In the rows, zero is written as 128.
One turn moves each row of this set onto another row. After a few examples, where does it send each row asked below?
papev: [124 111 145 122 122 130 115 134  92 138 149 123 158 170 126 100]
Les: [138 105 117 157 146 131 140 134 125 150 141 119 148 165 160 112]
vifa: [109  87 127 114 152 135  85 126 108 143 172 138 141 156 138 153]
Zelep: [137 125  96 130 165 117 115 163 108 122 131  91 146 167 141 159]
buk: [129  92 141 133 165 115 119 143 104 134 153 121 165 137 155 112]
tosip: [136 115  89 141 152 115  83 158 106 107 151  95 117 174 128 144]
bido: [131 114 115 122 147 138  97 165 137 150 147 116 130 191  93 145]
Megeg: [148  97 113 161 135 130 115 124 134 123 151 110 131 173 124  90]
Ramam: [134 103 125 133 160 135  81 138 105 144 148 133 119 182 144 166]
pag: [112 117 111 113 157 116 123 136 128 134 123  80 149 166 114 153]
rab: [133 100 111 150 119 123 145 131 105 135 148 120 140 174 149 118]
Famil: [145 132  98 138 168 133  91 170 134 132 137  94 135 177 117 133]
rar: [116 105 131 137 152 123 103 143 130 138 154 103 154 147 120  76]
Fumig: [116  97 130 106 142 147  87 137 131 146 169 130 147 170  97 135]
tedil: [111  92 101 140 172 106  82 131 124 120 150  92 116 152 134 148]
Rilav: [139 139 106 136 150 138  87 146 100 134 131 106 128 188 142 147]
Kes: [ 97 105 123 100 153 134 111 126 133 150 149 104 165 152 112 137]
lete: [157  81 111 157 144 120 130 148 135 117 161 119 139 164 127 109]
dob: [103  81 116 115 168 120  88 122 131 126 167 107 148 136 123 138]
gamel: [129  82 129 136 137 114 102 163 102 125 180 134 140 155 125 102]

Rilav goes to tosip
vifa goes to dob
lete goes to Les
Now these:
buk goes to rar
tedil goes to pag

One turn moves each row of this set onto another row. After a few examples, where does it send each row asked below?
lugaz: [131  85 130 128  98 177 147 102 141 131 156 161 123 136 138 135 123 113
 134 144  66 124 118]
dule: [133 133 118 141  93 173 118 104 109 162 131 126 102 141 152 145 177 141
 123 138 108 124 129]
ter: [150 122 134 165 109 193 141 150 143 131 147 130 139 131 144 140 149 137
 134 130 101 156 113]
Pafas: [133 103 126 141 117 147 129 113 109 122 127 141 113 126 172 141 112 142
 136 135 128 102 105]
Kem: [134 115 108 143 131 170 111 105 153 171 136 130 114 143 165 139 113 157
 138 151 115 114 128]
Zesan: [141 117 141 128 129 148 131 105 135 124 107 121 129 153 148 152 143 146
 136 120  45 143  95]
durud: [101 127 151 143 130 158 124 138 131 162 141 115 122 122 142 149 130 129
 114 153  98 154 135]
Soza: [138 119 139 164 109 159 145 108 145 136 130 130 169 156 151 147 141 132
 116 128 123 164 111]
kib: [163 107 148 123 112 155 137  98 156 123 154 153 100 134 152 157 117 155
 134 148  83 106 121]
mave: [126 126 153 138 110 135 170  95 126 151 132 107 156 131 143 147 123 128
 114 148  91 118 116]
vivir: [156 101 154 141 100 148 130 107 146 124 119 108 130 118 148 144 143 137
  98 138 129 121 143]
Tum: [140 137 124 137  95 163 103 115 130 126 119 137 112 128 145 139 135 166
 114 134  88  77 124]
vopem: [105 141 152 150  91 161 137 112 120 131 110 102 110 113 140 146 129 143
 104 123  81 152 125]
renof: [135 102 150 161 111 169 114 112 128 119 101 139 123 139 178 171 130 162
 146 125  85 148 116]
lalub: [150 134 148 143 123 144 150 104 131 110 150 149 151 152 145 146 117 149
 143 139 105 157 111]
nok: [148 120 155 127 112 165 132  99 126 125 116 129  76 131 153 148 112 144
 128 131  72 160 122]
notub: [122 116 109 158 122 145 115  94 145 150 100 140 122 161 127 136 133 178
 128 140  80 139 139]
lud: [161 121 143 151  80 149 135  97 156 135 109 118 154 145 160 159 111 159
 115 153  88 123 143]
gade: [129 111 116 134 116 151 144 122 127 156  93 117 106 136 155 134 107 143
 110 101  70 142 112]
Buzap: [141  97 135 115  97 161 138 119 152 147 143 125 147 114 148 121 151 139
  95 126  82 116 152]
Ratom: [155  86 146 141 120 172 111 114 161 127 135 140 125 130 163 138 150 148
 121 129  98  91 130]
sok: [114 141 125 118 104 176 132 113 129 127 161 141 109 135 144 122 167 122
 121 140  89 138 136]
Nidu: [115  96 129 153 111 162  94 111 137 179 143 147 131 145 151 141 139 123
 116 134  78 146 114]
Mafu: [105 107 142 157 117 143 102 122 136 122 138 126 120 150 187 147 142 127
 131 144 104 155 119]
lofo: [123 147 132 141 106 161 160 102 119 148 144 158  94 143 137 127 124 120
 115 128  97 125 141]
Lidov: [119 109  89 138 124 140 134  95 149 147 129 139 130 167 140 137 111 149
 137 138  94 110 113]
Suvev: [159 108 128 149  97 136 160 119 137 136 117 138 117 129 145 152 104 137
  98 118 125 121 121]
fupa: [128 152 128 167 122 158 134 123 127 137 118 149  97 140 141 116 138 149
 120 128  74 139 156]
nog: [136 119 121 110 102 128 158 113 140 128 139 137 146 141 137 145 153 138
 109 124  69 108 118]
ladop: [132 114 142 137  76 185 151 135 142 106 126 157 138 134 138 142 135 148
 105 119  79 130 142]
Pigi: [126 113 108 141  99 170 109 116 142 157 118 125 127 126 151 139 124 141
 134 135  31 131 127]
Tep: [136 132 143 165 110 148 126 103 143 112 132 146 135 148 145 119 126 175
 123 127  81 176 130]
Pulem: [122 105 117 143  95 168 136 100 166 156 146  97 130 152 174 140 131 171
 131 148  97 142 124]

ladop goes to Tum
lugaz goes to Pafas
Now these:
lalub goes to lofo
Buzap goes to Ratom
vopem goes to Pigi
nog goes to kib
Zesan goes to nok
Kem goes to Soza
Mafu goes to durud
dule goes to Pulem
notub goes to Tep

One turn moves each row of this set onto another row. After a few examples, where does it send each row asked below?
Mim: [134 134 158  92 148 114 148 132 145  94 144 111 123 164  99 141 120]
latup: [135 133 145 116 132 117 120 123 151 157 135 134 119 116 122  95  96]
Kanot: [112 104 136 131 156 102 157 130 154 103 150 138 124 141 101 110 105]
mev: [114 126 141 112 121 118 129 126 124 130  93 144 171 153  91 102 105]
gek: [100 123 147 147 161 117 137 124 164 103 145 132 121 140  96  96 123]
susi: [135 130 148 116 136 115 124 123 148 158 131 135 121 113 127  97  94]
fomad: [100 154 148  83 139 123 108 124 130 114 106 109 113 153 101 101 133]
Foge: [111 118 144 146 135 126 130 115 125 147  95 147 157 152 107  96 120]
nibo: [138 135 156  91 152 115 152 133 145  92 144 113 119 158 102 137 123]
garu: [109 127 153 120 139 130 105 103 154 153 121 130 136 138 123  79 120]
paket: [146 125 163 115 161 122 163 129 131 107 118 116 112 153 117 146 125]
Kevid: [129 156 145 115 142 120 154 117  98 126 117 131 106 136 112 138 127]
baguz: [113 109 140 151 152 114 145 127 156 111 149 124 113 140  90 103 120]
sovi: [118 117 138 114 142 125 121 103 144 155 110 156 135 146 138  96 102]
Tavit: [105 110 135 135 168 108 146 132 160  96 131 146 123 141 106 108 101]
Vobad: [146 138 156 122 147 132 143 126 143 109 137 106 102 162  95 136 139]
zera: [111 134 146 118 117 123 119 124 130 131 102 132 169 152  81  93 115]
lopo: [137 149 160  84 135 125 119 114 157 125 119 120 155 164 102 130 139]
rez: [151 139 148 108 136 138 120 114 149 138  94 127 136 169 106 141 136]
bufal: [133 132 146 110 134 113 123 124 150 154 137 136 123 114 125  96  93]
zil: [140 131 162  87 149 123 126 125 149 122  86 117 152 153 114 140 121]
Ruz: [116 102 147 154 161 110 163 123 145 116 137 136 119 137 109 112 118]
puni: [103 114 135 110 137 108 128 129 134 124 104 149 170 150 104  96  97]
bir: [118 166 150 109 136 121 133 123 114 115 132 105 105 132  91 121 133]
Gif: [102 129 138 128 126 123 108 122 144 132 119 131 159 154  83  82 120]
Kekot: [143 137 159 125 144 132 141 124 141 111 134 104 106 167  93 141 137]
rifad: [142 124 167 115 158 120 161 127 130 107 117 115 118 159 116 151 122]
Reb: [112 140 133  77 144 116 131 123 116 118  92 142 116 162 122 122 113]
pogiz: [122 152 134  88 142 109 142 134 110 103 120 121 110 133 101 134 105]
Fino: [110 116 136  97 141 120 102 119 158 136 113 135 136 139 120  86  92]
tovel: [116 131 147 129 119 126 130 118 121 141  94 142 167 154  91  99 119]
zasab: [110 154 155 108 142 130 132 104 112 139 100 132 113 159 123 112 148]
Pofo: [111 116 142 158 165 119 154 117 152 114 133 153 119 146 112 109 120]

Pofo goes to gek
rifad goes to Kekot
zasab goes to fomad
Now these:
latup goes to bufal
puni goes to Foge
bir goes to pogiz
paket goes to Vobad
Kanot goes to Ruz
rez goes to lopo
tovel goes to zera
Fino goes to sovi

One turn moves each row of this set onto another row. After a few examples, where does it send each row asked below?
fos: [129  91 122 132 159 163 130  93 108 135 141 115 147 148 147 125 123 136
 140 129 128]
pevem: [156 111 134 173 133 109 103 130 104 129 152 153 134 131 129 135 127 112
 128 113 129]
budu: [153 111 130 172 129 120 101 120 103 127 141 157 135 131 144 134 116 104
 126 112 127]
dided: [146 114 132 142 144 113 115  90 144 121 146 114 116 141 116 131 156 150
 105 157 171]
Tul: [123  98 125 141 161 167 129  87 106 134 133 122 148 148 144 126 127 138
 139 130 122]
Ladit: [144 108 130 133 137 118 102  88 141 120 150 114 119 145 119 131 160 141
 111 156 171]
zavi: [144 116 133 136 142 115 103  85 147 121 148 120 115 144 113 124 155 147
 110 157 163]
Gule: [139 131 141 156 138 169 128 135 139 142 151 159 147 123 146 117 170 124
 107 137 158]
Kidir: [155 123 110 156 154 129 137 133 155  92 103 143 113 139 138 105 150 134
 130 130 135]
bilo: [139 129 134 162 135 170 123 135 140 142 149 149 144 121 160 117 164 124
  99 142 158]
Kasup: [138 108 137 144 100 138 143 119 137 118 131 126 132 164 123 132 136 148
  93 115 106]
valo: [141 132 144 157 133 172 132 131 134 139 147 147 145 128 153 118 173 129
 107 140 163]
Gubof: [136 115 128 136  94 129 142 111 131 111 131 122 131 164 116 134 140 141
 102 128 105]
kedo: [117  97 116 143 158 161 132  90 104 131 141 117 144 155 151 127 132 126
 142 134 126]
Nir: [143 126 138 160 137 163 132 129 138 142 160 148 147 120 162 124 175 132
 104 138 154]
namok: [135 105 130 139 110 147 140 118 139 115 121 124 137 171 119 125 137 143
  95 124 100]
Lefu: [143 111 136 142 135 120 106  93 143 115 149 113 113 144 118 126 153 153
 118 163 167]
nom: [164 110 130 182 138 121  98 125 102 119 150 154 134 132 134 134 123 112
 122 122 125]
dusi: [126 102 118 143 161 166 123  86 110 129 140 115 147 143 156 124 131 138
 141 129 127]
Zoviv: [135 114 131 137 103 134 133 122 135 113 136 129 132 174 128 140 139 144
  90 123 103]
vone: [135 129 145 160 143 164 128 135 138 136 156 151 150 123 158 112 170 126
 107 133 156]
feseb: [156 119 112 153 149 129 143 131 152  97 104 149 112 128 134  97 151 137
 128 129 136]
fopu: [150 122 108 151 160 122 137 126 148  97 105 143 107 128 141  98 146 134
 122 120 133]
nelat: [147 117 138 176 131 122  97 133 112 128 155 160 141 135 127 142 126 113
 122 116 127]
pesus: [155 117 137 137 142 116 114  91 140 121 150 106 117 139 121 128 154 140
 114 162 169]
Mubiz: [122  91 128 131 160 161 132  91 114 128 137 115 143 148 160 130 131 130
 140 128 131]
kitur: [155 111 130 178 139 116 103 121  99 129 146 158 135 126 138 135 117 116
 124 115 125]
zino: [155 126 106 157 164 122 127 122 143  99 110 153 100 135 133 100 147 138
 125 131 138]
diz: [154 122 111 158 144 126 132 128 150  97 103 154 111 124 145 100 157 144
 126 130 134]
lof: [129 111 134 135  99 126 137 116 139 117 136 127 135 168 122 134 137 140
  94 121 106]

fos goes to vone
Kasup goes to pevem
Now these:
Gubof goes to budu
Mubiz goes to Nir
Lefu goes to kedo
Ladit goes to dusi
zavi goes to Tul
kitur goes to feseb
namok goes to nelat
Zoviv goes to nom

One turn moves each row of this set onto another row. After a few examples, where does it send each row asked below?
beval: [163 105 155 161 129 132 132 122 106 146 109 148 157]
vovul: [122 132 151 147 119 169 136 118 131 126 154 118 129]
ful: [155 110 153 161 139 131 131 120 111 154 111 136 157]
rira: [145 102 143 139 111 149 131 122 159 127 164 129 122]
nol: [142 101 155 138 105 145 130 108 158 123 165 137 116]
Ret: [169 106 164 162 127 137 141 127 112 170 144 169 136]
nukis: [114 157 156 159 124 149 145 120 124 121 141 165 114]
Bul: [109 154 168 149 118 150 149 117 115 123 142 158 117]
zoke: [115 146 142 140 123 121 151 103 136 138 114 175 123]
ked: [166 104 177 163 132 136 136 130 114 164 146 166 132]
berer: [140 104 141 134 109 147 136 108 158 140 162 127 121]
fud: [134 118 137 141 127 113 136 103 137 135  95 148 147]
daba: [141  98 156 131 105 143 137 112 152 131 167 131 118]
Badu: [153 103 149 144 117 131 146 110 147 171 164 164 115]
gubi: [160 110 156 172 131 130 130 129 108 148 110 145 150]
Zitir: [126 129 163 153 111 166 131 116 131 109 153 126 122]
daz: [142 116 138 153 122 114 131 113 131 125  93 149 144]
Vime: [126 136 156 155 122 166 133 128 131 115 158 129 124]
kepi: [116 157 157 152 121 156 147 115 118 119 141 164 121]
sedos: [163 104 174 159 127 129 142 126 108 171 144 163 131]
zun: [160 100 166 158 131 128 127 129 113 143 108 145 152]
zapa: [114 143 155 140 113 117 150 105 130 126 112 176 120]
Nonu: [162  98 154 141 113 137 143 117 146 161 166 170 118]
Beg: [113 152 167 158 116 156 143 117 116 120 134 162 115]
Vum: [122 129 165 143 112 163 136 118 126 115 158 124 125]
pesuz: [157 104 167 157 128 123 133 121 103 146 108 141 152]
zufin: [108 158 155 152 125 156 149 117 118 135 140 157 120]
vorid: [119 139 154 146 111 124 146 108 131 127 107 183 118]
lige: [136 115 151 140 117 108 138 105 127 126  93 152 143]
Rig: [129 133 155 145 116 170 135 120 132 112 159 130 130]
mok: [121 144 144 143 118 124 148 102 130 122 111 182 125]
sozi: [121 142 140 150 118 118 145 108 140 122 111 176 119]
Zegi: [159  98 148 147 114 130 139 124 153 159 163 165 111]
zed: [147 101 145 132 107 152 135 113 156 129 167 137 123]
Zad: [158  99 166 145 116 130 138 115 148 157 168 171 111]
Fedo: [141 109 150 142 116 114 134 114 133 127  90 159 142]
vumul: [160 114 162 165 135 136 141 121 112 178 146 160 134]
tuda: [157  96 163 140 112 127 144 115 141 164 166 163 113]
nin: [166 108 160 169 128 132 140 133 118 172 144 170 126]
suzo: [143 116 141 144 119 116 136 105 128 126  93 158 147]

Nonu goes to kepi
Vime goes to daz
Now these:
zoke goes to vumul
lige goes to tuda
zun goes to nol

One turn moves each row of this set onto another row. After a few examples, where does it send each row asked below?
viba: [118 133 132 131 140 121 132 124 106 118 141 131 142 115 118  91 157 154
 154 115 150 124 115]
Liru: [126 112 109  97 137 139 118 127 125 160 130 116 121 128 142 138 150 100
 137 123 142 110 142]
Kob: [123 121 160 152 131 110 136 108 122 104 109 150 125 145 110 150 109 115
 139 118 142 124 124]
puge: [115 119  97 102 139 134 116 134 121 157 133 121 120 135 120 131 161 108
 140 102 134 119 148]
tekid: [129 140 167 135 134 122  85 129 115 141 134 130 143 133 107 115  98 118
 124 130 154 130 145]
mefut: [121 144 155 153 128 108 122 105 121 114  97 144 138 154 101 153 116 123
 134 114 126 125 124]
poz: [147 109 157 116 152 147 116 176 107 131 121 113 143 148 127 141 124 131
 147 116 128 142 147]
zar: [109 130 149 133 140 134 141 119 101 115 114 123 130 128 104  94 166 141
 130 111 137 120 111]
zaze: [153 123 113 125 170  97 132 159 126 131 135 140 124 152 136 127 153 118
 145 137 124 137 140]
biba: [151 111 162 115 153 145 113 172 110 119 123 117 140 144 135 135 117 128
 139 123 140 154 138]
gake: [120 122 145 155 134 116 137 116 133 108  87 127 146 154 103 152 128 126
 127 120 125 116 116]
taz: [113 112 112  92 131 136 124 119 123 152 131 116 119 119 110 117 156  99
 123 102 134 129 134]
nava: [145 109 101 122 129 138 118 130 144 133 112 120 170 126 104 137 119 110
 125 106  98 133 115]
Tumer: [157 108 119 120 124 160 109 136 130 133 110 127 160 132 116 140 112 123
 133 114  91 133 119]
suk: [145 123 110 121 164  95 143 152 121 131 147 128 127 156 136 130 152 123
 151 133 118 133 141]
gosi: [139 126 130 144 135  99 126 124 132 140 155 139 125 124 126  91 117 122
 132 162 121 116 127]
Saton: [129 132 129 139 128  95 125 110 123 136 156 147 126 127 120  95 116 130
 126 155 115 123 128]
Rav: [169 121 120 134 142 152 110 137 117 131 109 143 169 131 118 131 112 107
 130 111  99 128 117]
Kige: [104 133 139 136 130 126 151 122 100 114 139 122 127 119 116  93 149 147
 147 120 128 122 112]
sako: [127 131 172 135 128 130  84 128 112 143 123 140 140 131 105 122  96 128
 120 128 140 128 148]

viba goes to Kob
zaze goes to gosi
Now these:
Kige goes to mefut
nava goes to taz
Saton goes to sako

